(in the rows, 128 means zero)
Each path below is one point turned by a fixed rotation once a step. After each direction that follows a path, write how fast that rotation turns it, in degrees per step (0 if it stays still).
Each turn is a multiple of 5 degrees from 10 to 175, or 0.
Each row of a path follows its step; steps can be skipped.
Rotation 1:
step 0: [121 125 122 127 122 134 122 123 128 125 134 121 119 134 130 122 130 134
 133 128 126 124 128 127 132 135 128 124 132 125 119 122 119 145 123 127
 130 125 138 135 133 118 125 127 137 123 138 130 112 131 133 125 125 125
 138 129 126 122 127 128 132 132 135 125 121 131 133 120 127 134 120 137
 124 119 127 129 132 129 123 131]
step 8: [141 133 122 133 126 123 135 132 126 125 125 129 126 131 122 130 125 122
 131 121 131 127 135 125 139 129 117 131 127 123 130 117 130 126 135 126
 144 130 127 141 128 129 124 133 131 119 138 140 122 125 134 125 121 132
 133 134 133 126 123 128 133 135 140 124 145 132 131 132 125 126 130 129
 125 122 121 132 130 132 127 125]
step 9: [118 134 132 121 124 132 121 128 121 135 138 130 131 137 122 123 118 125
 129 123 125 130 133 124 134 126 132 141 126 130 115 131 114 130 131 136
 122 135 138 128 121 124 120 130 122 123 123 136 127 133 128 126 124 131
 133 133 134 135 129 132 129 136 133 127 131 135 118 122 128 129 123 118
 133 125 130 129 124 123 129 142]
step 11: [126 129 128 131 127 138 129 134 123 134 137 133 130 125 128 129 130 121
 130 124 125 136 129 132 128 138 126 124 132 117 119 128 125 132 135 135
 139 128 134 129 129 132 124 138 123 123 136 133 123 137 128 137 123 134
 133 128 133 122 130 143 119 121 133 120 127 133 127 125 124 131 128 123
 116 121 133 124 136 129 131 114]
step 15: [128 129 120 127 132 133 134 133 129 127 127 120 128 129 127 125 133 126
 114 132 125 139 129 122 132 124 137 124 131 125 126 120 125 136 133 130
 126 115 135 141 124 120 121 136 126 124 136 132 112 131 125 125 135 128
 132 135 128 121 122 132 131 123 135 114 124 136 120 129 138 133 129 130
 126 119 129 125 130 132 131 128]
step 28: [124 130 131 122 128 136 121 121 129 128 136 135 125 138 125 132 129 117
 127 125 123 129 136 125 124 132 126 132 130 120 127 129 124 128 129 128
 126 129 140 127 137 123 116 122 117 135 136 126 123 131 126 122 118 128
 137 138 129 133 125 129 127 136 134 129 125 122 130 121 126 139 133 129
 139 126 115 136 134 130 139 133]
step 32: [119 125 123 127 125 141 127 131 131 132 148 125 123 142 129 126 125 123
 134 127 121 125 133 133 124 118 129 130 134 130 124 132 119 131 132 140
 123 133 144 131 124 135 128 123 131 126 134 134 122 127 128 127 118 131
 133 128 125 129 133 124 121 129 125 128 116 138 126 134 126 126 131 122
 124 123 126 129 135 131 128 131]
[128 126 129 130 131 130 127 128 129 132 130 128 128 128 127 129 127 128
 128 128 127 130 129 128 128 129 129 127 128 129 129 127 127 126 128 128
 127 128 131 127 127 131 128 130 127 127 129 127 130 128 125 127 128 128
 127 127 132 130 126 129 126 127 125 129 128 129 129 129 131 129 128 128
 130 127 126 126 130 131 127 131] -> 175
[129 126 129 130 127 128 130 129 126 126 127 126 125 127 124 129 125 127
 130 128 128 125 129 126 128 127 129 130 130 129 126 127 128 126 129 130
 126 129 130 127 130 130 128 126 126 127 130 126 127 127 129 128 129 125
 127 130 129 127 128 127 126 128 129 130 129 128 125 127 127 129 127 127
 128 129 128 130 127 128 129 130] -> 95
[126 125 127 129 124 128 127 126 129 130 128 128 129 128 129 130 129 131
 129 127 127 129 129 128 127 128 127 128 129 127 128 129 128 126 129 127
 132 129 125 127 132 126 128 128 125 126 128 128 128 128 129 129 126 130
 130 130 128 126 127 128 127 129 128 127 130 127 131 129 127 128 127 127
 127 127 128 128 128 130 130 129] -> 125
[129 130 128 127 127 127 125 127 128 129 128 127 127 127 127 129 127 127
 130 127 127 130 126 127 128 128 130 125 127 130 130 131 128 127 128 128
 127 129 130 126 130 129 126 129 130 130 128 126 129 130 126 131 127 128
 128 130 128 126 129 126 130 132 127 127 130 126 126 130 130 128 128 127
 127 126 129 131 127 127 125 128] -> 100
[129 128 134 129 129 126 128 128 129 128 129 127 128 127 129 127 129 128
 127 131 128 130 129 126 128 126 126 126 128 130 127 130 124 133 127 128
 128 128 127 128 129 127 130 129 126 129 128 128 127 128 128 127 129 129
 130 131 129 129 127 128 128 128 128 126 129 129 128 127 128 128 128 128
 129 129 125 130 125 128 128 128] -> 115
Rotation 2:
step 3: [139 123 125 131 132 124 126 116 115 134 128 133 130 137 127 118 135 126
 129 133 119 128 136 123 134 125 127 121 132 141 129 128 128 122 127 132
 127 129 122 119 120 119 123 143 122 130 123 124 125 115 124 120 130 117
 128 131 113 127 124 132 132 124 140 121 137 129 124 122 135 117 119 131
 124 130 129 121 127 135 122 128]
step 8: [133 134 117 128 127 134 127 141 129 130 132 140 134 121 127 134 126 132
 130 137 131 133 133 123 129 125 135 135 136 127 127 138 137 134 125 136
 133 150 129 139 123 130 131 134 126 134 121 115 139 124 130 119 136 136
 122 132 124 135 127 116 133 136 139 133 126 125 133 133 131 129 120 127
 125 127 128 127 137 138 130 125]
step 13: [127 118 127 127 135 119 145 139 127 125 129 128 129 129 126 125 112 140
 128 123 120 117 119 127 120 132 119 132 127 131 128 128 134 138 134 131
 124 130 130 131 134 115 125 132 122 131 129 123 124 125 124 128 134 133
 126 125 130 132 125 128 131 120 115 124 115 127 130 137 128 122 117 137
 138 139 127 130 134 138 120 125]
step 18: [120 137 133 127 117 126 126 126 134 130 131 130 128 129 128 132 123 132
 129 130 120 118 117 131 124 125 129 132 136 117 131 136 139 117 124 132
 131 134 134 141 130 126 124 120 126 121 123 121 112 125 128 146 128 126
 123 125 125 125 122 123 127 121 118 123 129 120 130 127 113 135 137 129
 125 128 125 133 135 114 130 118]
step 20: [122 129 124 126 118 135 124 135 127 120 123 134 130 117 142 127 132 134
 119 123 130 119 124 134 137 128 127 124 131 115 134 132 132 128 120 129
 116 127 132 132 121 124 127 125 125 127 122 123 115 140 128 116 136 116
 123 132 127 134 126 129 135 130 126 135 123 122 124 120 139 133 124 123
 127 133 118 134 121 122 113 124]
step 26: [132 123 129 130 120 133 135 130 141 133 135 133 127 124 125 138 131 140
 122 138 124 134 122 132 126 139 116 128 127 123 127 121 124 130 119 124
 127 124 123 132 132 136 123 127 118 129 128 115 128 129 117 129 137 126
 123 127 120 121 117 135 137 133 137 128 119 124 132 129 132 115 128 129
 119 130 117 135 132 140 125 121]
step 30: [133 132 127 139 133 136 124 142 126 134 135 127 126 140 133 126 119 123
 125 124 133 127 128 126 133 120 133 132 126 135 130 144 134 114 120 129
 128 115 127 132 128 129 144 125 128 130 126 125 128 120 119 124 137 126
 129 130 111 123 118 126 123 130 137 120 126 132 124 130 125 138 125 133
 116 125 121 127 135 134 134 130]
[128 130 126 128 128 126 126 131 131 127 126 125 130 128 131 128 128 127
 128 130 128 128 130 126 130 126 128 125 126 128 128 127 127 127 129 127
 126 128 128 127 129 128 127 130 131 126 128 126 127 128 127 125 128 127
 127 129 126 126 128 129 127 128 128 129 128 129 130 127 127 128 126 127
 127 127 128 131 127 128 127 131] -> 80
[125 128 130 127 126 129 130 127 130 127 126 126 128 130 128 129 127 127
 130 129 126 127 129 127 128 128 129 127 126 129 128 129 128 131 129 129
 132 126 129 128 128 131 127 130 126 129 129 128 127 131 128 127 130 127
 129 125 126 128 125 130 128 128 127 129 129 128 129 129 126 129 129 128
 127 127 129 127 128 126 130 126] -> 85
Rotation 3:
step 4: [123 126 133 129 126 122 118 132 127 125 116 115 142 127 124 128 139 123
 129 124 119 122 127 128 128 121 125 131 124 129 116 123 127 130 126 138
 121 127 124 132 122 124 122 125 124 127 127 131 128 120 130 129 131 127
 138 140 131 127 135 124 132 140 119 118 128 131 128 123 131 130 125 143
 122 130 135 131 134 117 121 119]
step 7: [126 127 136 127 130 125 115 125 134 125 132 123 129 126 133 137 117 134
 125 118 129 122 136 132 128 129 123 124 121 131 124 123 124 129 129 124
 126 127 112 129 119 123 137 125 130 127 130 124 118 125 141 126 127 133
 131 133 122 127 127 148 119 130 119 129 125 139 126 133 138 129 125 133
 126 123 131 132 136 120 136 129]
step 22: [132 125 132 130 141 125 116 135 142 122 128 126 124 122 126 124 133 121
 129 117 122 132 131 134 131 124 119 125 123 135 128 123 126 120 123 129
 123 131 120 130 127 133 127 124 118 124 120 125 124 127 132 128 129 121
 129 132 125 131 128 128 127 128 132 124 146 127 127 129 125 134 129 137
 117 130 131 140 146 127 115 132]
step 24: [123 120 122 117 124 130 108 127 123 129 121 125 133 127 137 130 132 131
 128 126 132 110 129 126 123 117 139 130 128 131 123 124 123 127 133 130
 122 133 115 126 129 129 141 127 129 131 129 126 131 120 133 128 129 132
 132 127 124 121 138 134 124 131 122 119 122 127 134 134 136 130 132 135
 123 126 128 134 140 126 123 128]
step 25: [132 125 126 126 130 132 113 125 120 114 121 125 118 128 128 128 126 135
 131 125 131 120 132 134 129 123 131 124 121 126 124 134 139 136 131 133
 129 122 122 138 117 136 132 124 128 129 128 131 128 121 129 125 127 138
 137 124 128 124 131 141 126 127 132 121 119 127 125 135 135 133 133 141
 122 134 133 141 136 131 120 127]
step 26: [136 124 118 136 123 129 121 138 120 117 129 119 129 123 129 129 120 125
 122 121 124 126 129 137 134 128 119 117 122 127 129 132 135 126 130 124
 135 125 119 132 118 132 130 124 128 129 127 134 117 125 136 120 128 137
 134 129 128 134 129 136 133 138 127 134 122 128 118 128 130 131 124 141
 119 122 132 130 136 128 121 114]
step 27: [136 124 127 132 125 118 120 128 135 118 136 126 134 123 134 133 125 134
 125 119 125 122 127 131 139 135 126 125 131 133 121 118 126 133 116 124
 138 130 121 125 132 133 138 123 129 131 126 132 125 128 140 123 125 131
 125 126 123 125 131 129 126 151 129 129 129 126 119 133 123 128 124 138
 117 122 134 122 135 123 129 122]
[129 130 128 128 129 129 125 127 129 126 126 128 128 128 126 129 130 127
 128 130 129 126 128 131 128 127 130 128 130 131 127 129 129 130 127 130
 129 128 130 127 130 129 127 127 129 126 127 127 129 128 128 127 126 128
 128 127 126 127 128 127 130 124 130 128 129 127 127 133 128 129 129 129
 129 128 126 127 128 128 126 130] -> 110
[128 127 130 126 128 128 128 129 129 128 129 130 127 132 126 127 127 129
 128 127 125 128 126 127 130 127 131 130 127 127 127 131 130 127 129 127
 127 127 126 128 125 130 128 127 129 127 130 127 125 129 127 128 128 130
 128 129 129 129 131 130 127 124 128 128 127 130 127 128 130 130 129 128
 128 126 130 127 127 130 129 129] -> 80
[127 130 128 129 128 127 129 126 127 130 128 126 127 127 125 128 125 128
 129 127 128 130 128 127 130 128 132 124 127 127 131 130 127 130 128 130
 125 127 126 127 129 127 131 129 129 127 127 127 128 128 128 130 130 127
 129 126 129 128 127 128 129 129 129 129 127 127 129 129 130 129 129 131
 130 128 129 127 130 127 128 130] -> 80
[129 128 125 128 126 128 127 128 128 130 126 128 131 127 125 127 129 128
 126 130 126 126 128 129 128 127 127 130 129 130 131 130 129 124 129 128
 128 127 128 126 130 126 131 127 128 127 127 128 127 126 128 129 128 129
 128 129 129 128 131 128 129 129 128 130 129 131 129 126 129 130 126 129
 127 127 125 128 128 125 130 128] -> 145
